In the data rows, the value 128 means zero.
Here are some points, one per row:
108;133;167;44;83;50;129;78;176;117;132;137;153;232;87;112;127;80;120;152;80;138;152;130;155;130;51;225;102;121;72;150
77;152;133;37;130;54;92;107;115;129;91;150;124;150;90;108;169;98;129;163;122;114;111;155;140;170;88;170;156;106;101;115
219;94;145;76;104;99;103;114;172;107;180;228;119;84;72;74;198;53;68;203;158;133;143;140;154;222;45;109;151;134;139;150
109;97;140;255;152;228;152;144;150;89;37;62;128;120;123;133;42;255;142;93;121;125;83;129;91;58;161;176;89;119;97;160
110;152;144;47;116;86;99;72;160;188;123;228;137;138;134;139;222;152;139;149;145;60;81;182;99;205;107;159;108;130;146;193
123;169;106;171;140;162;126;165;96;128;74;104;159;123;135;124;102;194;152;92;110;92;102;126;158;175;80;112;145;122;107;129
161;44;150;137;13;91;128;181;176;156;179;180;157;90;160;136;146;59;63;128;167;168;153;100;122;165;140;142;175;122;137;168
78;149;139;24;106;60;141;114;165;95;57;129;151;131;118;131;131;103;111;133;58;103;153;176;180;187;53;145;125;107;98;132
180;118;83;138;88;124;91;198;127;155;246;245;96;39;140;98;146;3;94;151;145;204;155;106;135;97;134;3;113;136;238;78
101;67;128;70;55;26;164;45;152;103;44;5;204;255;155;184;10;96;148;139;122;175;177;109;97;0;135;255;134;156;47;149
144;167;164;137;164;234;161;125;108;96;100;122;94;153;115;95;139;135;212;132;142;66;110;186;145;136;163;117;143;159;126;117
76;94;162;41;103;39;108;110;229;123;85;99;146;179;81;72;98;63;132;109;52;151;161;162;177;92;8;208;117;142;39;154
197;35;53;164;119;131;108;252;74;172;229;182;95;0;176;92;101;0;52;75;159;209;206;104;125;104;203;0;78;137;210;122
117;193;43;210;230;227;166;113;143;53;59;63;136;150;107;91;99;255;211;92;99;91;91;152;109;91;210;107;135;135;104;123
80;147;88;221;181;222;143;134;72;104;80;21;113;160;107;99;128;255;163;73;132;125;99;89;139;157;210;100;141;125;134;91
172;34;103;173;100;124;82;252;108;179;255;185;127;0;172;105;118;35;75;141;169;181;178;109;140;148;140;0;99;124;168;79
100;128;115;147;170;161;105;97;136;84;110;86;135;93;123;151;138;189;147;100;96;110;86;102;124;162;83;104;123;124;125;140
94;170;107;223;208;220;168;89;100;106;82;95;114;121;127;120;76;255;186;91;122;73;77;105;168;101;184;111;157;136;131;122
148;21;154;159;124;136;110;186;78;140;223;187;143;38;157;96;122;76;46;79;197;162;137;105;159;133;142;37;152;164;197;156
157;119;141;181;144;204;115;149;140;95;108;108;79;127;101;208;89;178;183;130;103;127;56;133;102;103;108;181;97;62;126;99
121;140;83;217;166;203;111;145;108;153;82;49;113;138;154;192;78;253;146;95;126;75;66;146;87;106;203;112;149;107;125;133
119;146;81;89;143;55;145;101;79;168;85;75;147;215;133;204;93;149;121;92;115;102;132;95;184;105;223;160;146;92;72;167
142;165;91;221;182;237;184;133;154;110;56;62;85;147;151;91;84;255;210;50;152;125;84;116;142;57;188;105;117;109;82;90
99;137;144;117;225;165;142;111;64;124;97;102;127;97;155;131;198;164;139;166;174;104;66;150;144;152;143;70;169;142;99;115
84;163;154;47;131;79;104;65;143;123;89;138;138;172;109;159;157;110;140;153;95;117;189;132;129;210;51;141;138;114;129;135
209;104;97;164;105;128;70;209;87;128;240;205;98;32;144;118;154;0;95;101;163;189;160;88;101;86;140;6;107;160;207;83
99;183;66;207;177;237;157;101;99;97;98;64;116;124;102;133;107;255;155;83;136;58;100;114;111;103;210;105;142;97;146;103
125;155;178;184;148;187;89;144;114;148;116;132;142;137;140;132;162;134;173;103;155;95;121;175;136;113;152;146;114;127;116;127
120;192;116;194;171;219;122;104;154;123;99;103;100;152;81;122;136;226;199;153;90;117;78;161;109;103;144;135;151;165;132;67
79;178;137;41;154;74;152;68;121;127;112;150;138;164;115;144;180;91;137;166;108;131;106;132;121;190;31;133;116;119;114;152
125;128;138;99;139;111;144;48;52;161;123;151;137;187;95;166;140;137;95;151;158;72;145;97;148;166;170;153;188;91;113;123
144;153;146;40;100;18;154;112;200;130;121;125;163;217;98;138;148;60;101;154;99;121;141;129;114;116;50;221;112;135;95;155
148;31;145;125;46;98;136;175;145;171;204;151;93;65;163;159;133;60;64;141;164;193;172;124;147;111;143;88;115;142;162;139
112;167;155;49;102;25;131;46;169;111;130;87;121;222;86;129;114;94;118;166;128;127;183;115;137;137;77;215;108;129;70;138
166;108;172;91;59;82;130;118;150;110;174;190;141;138;157;136;188;74;106;169;135;145;167;146;128;145;97;167;152;126;152;113
110;182;160;56;130;112;108;51;117;138;145;159;114;181;126;185;191;92;135;193;142;89;125;101;125;194;95;171;134;126;125;112
185;30;139;199;107;121;126;206;146;176;255;179;106;0;183;101;139;21;87;126;169;192;178;112;143;161;151;1;109;111;187;110
134;175;116;158;166;169;152;111;116;122;70;141;118;178;110;155;160;216;174;134;113;80;92;126;100;151;164;101;139;68;135;104
63;148;72;98;83;64;172;100;47;93;31;91;136;201;156;222;98;112;86;124;135;104;120;105;155;106;188;174;181;126;66;142
88;201;59;239;200;255;176;143;112;102;66;27;111;156;78;126;98;255;191;88;121;117;117;144;106;94;210;122;100;130;148;145
153;108;133;129;107;39;115;161;140;134;158;153;112;86;135;100;64;69;87;98;111;181;189;134;106;111;98;87;80;148;154;130
168;168;174;94;107;190;82;56;104;124;136;216;118;141;134;93;226;118;153;161;116;127;97;157;102;131;67;188;150;150;150;174
90;108;161;93;71;86;158;128;129;172;86;102;171;213;146;188;95;120;98;129;129;118;145;87;129;147;184;244;142;134;91;179
157;40;79;163;140;113;134;255;77;163;255;165;134;0;173;96;85;4;73;112;140;220;155;89;154;85;158;0;58;160;233;77
90;137;144;29;95;21;134;115;211;120;90;76;136;188;112;56;90;55;133;144;51;118;140;186;139;144;14;223;80;113;99;192
124;187;78;229;205;255;191;119;153;84;74;22;100;124;144;115;112;255;203;100;104;79;84;146;94;55;212;167;119;121;85;72
171;107;145;121;97;83;137;159;143;158;199;153;118;88;150;124;113;40;93;154;118;176;144;97;101;66;138;79;76;131;128;98
110;122;209;59;88;90;34;168;132;171;143;161;183;67;190;51;122;130;39;106;217;154;87;201;167;158;71;136;203;190;174;209
164;122;172;90;122;78;121;115;132;115;185;160;130;142;113;148;192;35;125;176;148;165;156;98;78;141;92;161;129;133;135;78
150;137;189;75;103;113;98;94;129;124;154;189;144;120;84;123;139;28;154;190;89;107;150;98;44;132;91;144;136;142;134;111
There is one direction along which these points spread out most. Take the direction at right angles to it along which they spread out most. Go by this last direction. How far along it is each point below, from 0 to 99? The average is 50, and the first point in the table lies past the average. One standard deviation of the points above along it is 16.
101;67;128;70;55;26;164;45;152;103;44;5;204;255;155;184;10;96;148;139;122;175;177;109;97;0;135;255;134;156;47;149 74
124;187;78;229;205;255;191;119;153;84;74;22;100;124;144;115;112;255;203;100;104;79;84;146;94;55;212;167;119;121;85;72 34
168;168;174;94;107;190;82;56;104;124;136;216;118;141;134;93;226;118;153;161;116;127;97;157;102;131;67;188;150;150;150;174 58
100;128;115;147;170;161;105;97;136;84;110;86;135;93;123;151;138;189;147;100;96;110;86;102;124;162;83;104;123;124;125;140 47
219;94;145;76;104;99;103;114;172;107;180;228;119;84;72;74;198;53;68;203;158;133;143;140;154;222;45;109;151;134;139;150 58
125;155;178;184;148;187;89;144;114;148;116;132;142;137;140;132;162;134;173;103;155;95;121;175;136;113;152;146;114;127;116;127 45
166;108;172;91;59;82;130;118;150;110;174;190;141;138;157;136;188;74;106;169;135;145;167;146;128;145;97;167;152;126;152;113 60
79;178;137;41;154;74;152;68;121;127;112;150;138;164;115;144;180;91;137;166;108;131;106;132;121;190;31;133;116;119;114;152 68
